Families of rows that turns and mirrors carry onto each other, the same ones carrying the whole set onto itself: the rest of each named row's family, in list order:
4 families of 8 rows:
Ret: [ 2.68  3.30  0.93 -0.76  0.18  2.00 -2.16  0.88 -1.13 -0.48]
bero: [-0.55 -3.34 -1.85 -0.52 -0.23 -2.70  0.24  0.71  1.30  1.06]
mirum: [-0.36 -0.46 -1.21 -3.00  2.30 -2.04 -0.03 -2.40  1.37  2.36]
zil: [-0.19 -0.42 -1.17 -3.10  3.18 -1.81  1.05 -2.46  0.76  0.86]
Bebe: [ 0.49 -1.02  0.21  2.77  0.95  1.46 -0.61  0.48  2.21  2.00]
nisa: [ 0.62 -1.61 -1.28 -1.93 -0.30 -2.05  0.72  2.44 -1.68 -2.33]
segel: [ 1.67  0.05  0.28  1.89 -1.10  1.82 -1.19  3.26 -0.29 -0.48]
bevu: [ 1.87  0.06  0.53  2.20 -1.45  1.11 -1.52  2.51 -0.05 -0.72]
nele: [ 2.52  2.78  0.65 -1.67 -0.40  2.74 -0.78  1.82 -1.60 -0.22]
digur: [ 1.13  1.25 -0.88 -4.69  1.86 -1.38  0.29 -0.09 -2.01 -1.52]
Vovon: [ 0.90 -0.69  0.36  3.02  0.46  0.98 -1.01 -0.37  2.51  1.88]
mog: [ 1.06 -1.67 -1.89 -1.55 -0.41 -2.69  0.55  2.59 -2.25 -1.39]
sav: [ 1.60 -0.95  0.10  1.68 -1.70  1.85  0.08  3.12  0.01 -0.09]
Lup: [-0.55 -3.29 -1.38 -0.48  1.09 -2.58  1.58  0.08  1.07 -0.09]
rivi: [ 1.66  2.62  0.66 -1.47  1.96  2.65 -0.17 -1.69  0.82  2.53]
leg: [ 1.09  2.28  0.70 -0.08  2.57  2.30 -1.13 -1.49  1.25  2.39]
kuru: [-0.10 -3.16 -1.99 -0.23  1.05 -2.89  1.30  0.03  0.35  1.06]
rapu: [ 1.64  2.63  0.93 -0.12  2.19  1.65 -1.60 -2.09  1.26  1.91]
lumu: [ 0.23 -0.17 -1.63 -2.81  3.17 -2.23  0.81 -2.37 -0.16  1.76]
kuvak: [ 2.97 -0.03 -0.25  1.96 -1.62  1.52 -0.84  2.56  0.03 -0.64]
zak: [ 3.77  3.19  0.21 -1.05  0.11  2.23 -1.41  0.58 -1.03 -0.27]
vovir: [ 1.51  1.39 -1.37 -4.26  1.70 -1.86  0.06  0.11 -2.72 -0.66]
Dut: [ 1.97 -0.89 -0.42  2.80  0.36  1.16 -0.14 -0.45  2.64  1.96]
nof: [-0.69 -2.79 -1.80 -0.74  0.84 -2.85  1.03  0.27  1.93  0.15]
Panet: [ 2.65  2.34  0.11 -0.14  2.15  2.06 -0.76 -2.17  1.50  2.22]
sab: [ 2.30  3.38  0.63 -1.06  0.67  2.62 -1.74  1.29 -1.30 -0.10]
mano: [ 0.85 -0.90 -1.55 -2.60 -1.50 -2.04 -0.54  2.78 -1.51 -1.44]
Toz: [ 0.93  1.88 -1.09 -5.13  1.07 -1.33 -0.91 -0.19 -1.54 -0.06]
ruran: [ 0.75 -1.17  0.06  1.73  0.57  1.68  0.44 -0.42  2.50  2.76]
kup: [ 0.97  1.70 -1.20 -4.84  1.30 -1.81  0.03  0.43 -1.27 -1.35]
Ginod: [ 0.42 -1.26 -1.65 -2.14 -0.67 -2.56  0.37  2.82 -0.73 -2.13]
mevu: [-0.22  0.24 -1.36 -3.56  2.89 -2.09  0.68 -2.07  1.29  1.13]

Same family as Ginod: Bebe, segel, leg, nof, sab, kup, mevu
Same family as kuru: mog, lumu, kuvak, zak, vovir, Dut, Panet
Same family as Lup: Ret, zil, nisa, bevu, digur, Vovon, rapu
Same family as Toz: bero, mirum, nele, sav, rivi, mano, ruran

Families of rows that turns and mirrors carry onto each other, the same ones carrying the whole set onto itself: the rest of each named row's family, in list order:
3 families of 6 rows:
ruf: [ 1.92 -0.37  1.80  0.38 -0.71  1.76  1.44  1.88 -0.19 -1.50 -3.22 -1.58]
godap: [-1.71  2.64 -0.73  0.03  0.88 -0.44  1.56 -1.20 -0.83  2.48  3.22  0.63]
fonus: [ 1.15 -4.03 -1.00 -0.81  0.23 -0.88 -1.87 -1.50  0.66  0.43 -0.84  0.34]
Zamu: [ 0.91 -3.35 -2.62 -0.36  0.94 -1.21 -1.23 -1.08  1.06  1.25 -1.90 -0.45]
nufuv: [ 0.39  3.38  0.51  1.78  3.12 -1.32  1.78 -0.22  0.03 -2.40 -2.25 -1.63]
gur: [ 1.93 -1.07  1.66  0.10  0.67 -0.27  2.31  0.34 -0.13 -2.50 -3.92 -1.13]
pigu: [ 0.50  4.49  0.56  1.58  2.54 -0.23  2.08  0.88  0.52 -1.09 -1.34 -1.78]
mulot: [-1.50  0.38 -0.15 -3.10 -2.09  0.09  1.24 -0.53 -2.91 -0.79  0.25 -0.01]
fopav: [ 0.55  0.58 -2.47  3.03  2.30  0.57 -1.83 -1.80  2.19  1.43 -0.36 -0.72]
fid: [-0.50 -0.08  1.62 -2.85 -1.57 -1.43  2.04 -1.02 -2.54  0.22  0.04  1.62]
siv: [ 2.42  0.38  1.70  0.00  0.57  0.64  2.96  1.47  0.27 -1.10 -3.78 -0.69]
fiv: [ 0.91 -0.53 -1.41  2.54  2.23  0.97 -2.21 -2.63  1.90  0.49  0.65  0.59]
Luk: [-0.62  0.78 -0.20 -3.64 -1.27 -0.09  1.76 -1.30 -2.02  0.30  0.78  1.78]
figo: [ 0.04 -3.70 -1.86  0.02 -0.62 -1.10 -1.59 -0.07 -0.11  1.69 -1.47 -1.39]
Vadu: [-1.56  3.63  0.85  1.80  2.08 -0.40  1.07 -0.06 -0.21 -2.68 -1.42 -2.49]
reker: [-2.88  1.61  1.03  1.16  0.51 -1.76  0.72 -0.24 -1.12  2.72  2.58 -0.16]
zun: [-0.21 -0.11 -0.12  3.30  1.46  1.87 -2.50 -1.39  2.14  0.40  0.71 -0.66]
Genuk: [-1.24  2.07  1.12  0.29  1.04 -1.80  1.93 -0.70 -1.39  2.49  2.82  1.38]

Same family as godap: fonus, gur, pigu, fopav, fid
Same family as ruf: mulot, figo, Vadu, reker, zun

